[[127 126 125 132 128 125 125 129 134 125 128 124]
 [140 139 108 131 113 119 113 118 132 131 142 103]
 [134 126 118 131 127 122 125 129 134 128 135 115]
 [138 122 114 132 131 120 130 132 134 130 140 111]
 [141 124 110 131 128 118 128 130 133 131 143 105]
 [128 138 122 131 115 125 112 119 133 124 128 121]]
=>
[[140 139 108 131 113 119 113 118 132 131 142 103]
 [138 122 114 132 131 120 130 132 134 130 140 111]
 [128 138 122 131 115 125 112 119 133 124 128 121]]

[[118 134 110 115]
 [106 115 131 116]]
=>
[[106 115 131 116]]

[[132 140 112 119 119]
 [122 113 152 141 138]
 [123 117 137 135 123]
 [126 135 129 129 142]
 [125 120 140 139 139]
 [132 133 118 119 116]
 [123 118 146 136 122]
 [125 127 134 129 127]
 [128 125 133 137 139]
 [130 130 118 123 109]]
=>
[[122 113 152 141 138]
 [126 135 129 129 142]
 [132 133 118 119 116]
 [125 127 134 129 127]
 [130 130 118 123 109]]

[[129 127 127 127 128 129 127 126]
 [129 128 128 128 128 128 128 128]
 [128 128 128 129 127 128 128 127]
 [109 125 126 125 123 121 100 125]
 [127 127 138 150 100 111 126 126]]
=>
[[129 128 128 128 128 128 128 128]
 [109 125 126 125 123 121 100 125]]

[[127 125 137 123 121 122 130 121 137 111]
 [114 156 134 128 137 124 121 122 130 120]]
=>
[[114 156 134 128 137 124 121 122 130 120]]

[[132 132 133 131]
 [127 150 128 138]
 [121 127 119 120]
 [129 118 125 123]
 [125 131 123 124]
 [128 104 128 120]
 [123 139 125 129]
 [126 137 131 133]
 [126 117 125 125]
 [133 123 137 130]
 [123 135 128 129]
 [124 115 122 115]]
=>
[[127 150 128 138]
 [129 118 125 123]
 [128 104 128 120]
 [126 137 131 133]
 [133 123 137 130]
 [124 115 122 115]]
---
[[137 127 118 125 134]
 [141 119 101 140 135]
 [141 105 122 149 134]
 [139 117 118 137 134]
 [132 140 129 108 132]
 [134 136 109 119 135]
 [126 145 147  99 132]
 [131 148 107 106 135]
 [134 126 123 127 134]
 [133 136 107 120 135]
 [127 133 153 112 132]
 [139 114 115 141 134]]
=>
[[134 135 134 134 132 135 132 135 134 135 132 134]
 [125 140 149 137 108 119  99 106 127 120 112 141]
 [118 101 122 118 129 109 147 107 123 107 153 115]
 [127 119 105 117 140 136 145 148 126 136 133 114]
 [137 141 141 139 132 134 126 131 134 133 127 139]]

[[128 128 127 128]
 [109 140 153 113]
 [142 119 110 139]
 [132 126 123 131]]
=>
[[128 113 139 131]
 [127 153 110 123]
 [128 140 119 126]
 [128 109 142 132]]

[[126 133 141 123 138 140 137 125 131 124 132 140]
 [151 134 134 136 127 133 138 112 104 157 148 132]
 [106 133 122 117 121 126 135 131 145 100 114 120]
 [140 134 143 130 138 139 138 119 117 143 142 142]
 [146 134 127 134 121 127 138 114 107 151 143 126]
 [129 131 108 128 104 115 134 118 118 129 130 105]
 [152 135 157 134 151 150 139 115 109 158 153 156]]
=>
[[140 132 120 142 126 105 156]
 [132 148 114 142 143 130 153]
 [124 157 100 143 151 129 158]
 [131 104 145 117 107 118 109]
 [125 112 131 119 114 118 115]
 [137 138 135 138 138 134 139]
 [140 133 126 139 127 115 150]
 [138 127 121 138 121 104 151]
 [123 136 117 130 134 128 134]
 [141 134 122 143 127 108 157]
 [133 134 133 134 134 131 135]
 [126 151 106 140 146 129 152]]

[[125 110 128 114 141 144 115 129 145]
 [139 129 138 131 133 127 133 122 126]
 [140 113 132 114 145 147 115 121 147]
 [122 118 124 117 133 133 119 134 138]
 [ 98 122 111 130 110 123 131 151 116]
 [153 135 144 129 143 132 128 111 133]
 [145 142 136 143 121 115 142 118 119]
 [147 149 134 142 113 110 150 115 103]
 [128 137 124 137 112 117 140 132 113]]
=>
[[145 126 147 138 116 133 119 103 113]
 [129 122 121 134 151 111 118 115 132]
 [115 133 115 119 131 128 142 150 140]
 [144 127 147 133 123 132 115 110 117]
 [141 133 145 133 110 143 121 113 112]
 [114 131 114 117 130 129 143 142 137]
 [128 138 132 124 111 144 136 134 124]
 [110 129 113 118 122 135 142 149 137]
 [125 139 140 122  98 153 145 147 128]]

[[135 116 132 157]
 [126 131 119 107]
 [135 151 109 103]
 [114 116 146 131]
 [124 128 126 115]
 [134 131 127 137]
 [144 128 104 125]
 [134 132 119 125]
 [125 130 126 120]]
=>
[[157 107 103 131 115 137 125 125 120]
 [132 119 109 146 126 127 104 119 126]
 [116 131 151 116 128 131 128 132 130]
 [135 126 135 114 124 134 144 134 125]]

[[114 104 138 108 128 112 143 137 126 113 132 108 113 124]
 [114 112 141 114 132 111 139 135 126 115 136 115 121 126]]
=>
[[124 126]
 [113 121]
 [108 115]
 [132 136]
 [113 115]
 [126 126]
 [137 135]
 [143 139]
 [112 111]
 [128 132]
 [108 114]
 [138 141]
 [104 112]
 [114 114]]

[[127 140 115]
 [138 123 117]
 [134 104 147]
 [110 130 148]
 [129 122 133]
 [119 130 140]
 [150 116 119]
 [147 123 115]
 [109 130 145]
 [126 135 118]
 [150 119 114]
 [124 115 144]]
=>
[[115 117 147 148 133 140 119 115 145 118 114 144]
 [140 123 104 130 122 130 116 123 130 135 119 115]
 [127 138 134 110 129 119 150 147 109 126 150 124]]

[[112 139 115 133 117 139 133]
 [101 147 114 132 118 147 130]
 [111 139 111 135 114 138 136]
 [109 140 105 134 111 141 140]
 [140 118 122 139 120 113 135]
 [116 135 102 137 107 134 145]
 [132 125 148 128 143 122 110]
 [154 110 157 131 148 103 108]
 [150 109 108 140 109 107 150]
 [112 141 146 129 142 135 105]
 [130 125 114 138 115 121 139]]
=>
[[133 130 136 140 135 145 110 108 150 105 139]
 [139 147 138 141 113 134 122 103 107 135 121]
 [117 118 114 111 120 107 143 148 109 142 115]
 [133 132 135 134 139 137 128 131 140 129 138]
 [115 114 111 105 122 102 148 157 108 146 114]
 [139 147 139 140 118 135 125 110 109 141 125]
 [112 101 111 109 140 116 132 154 150 112 130]]
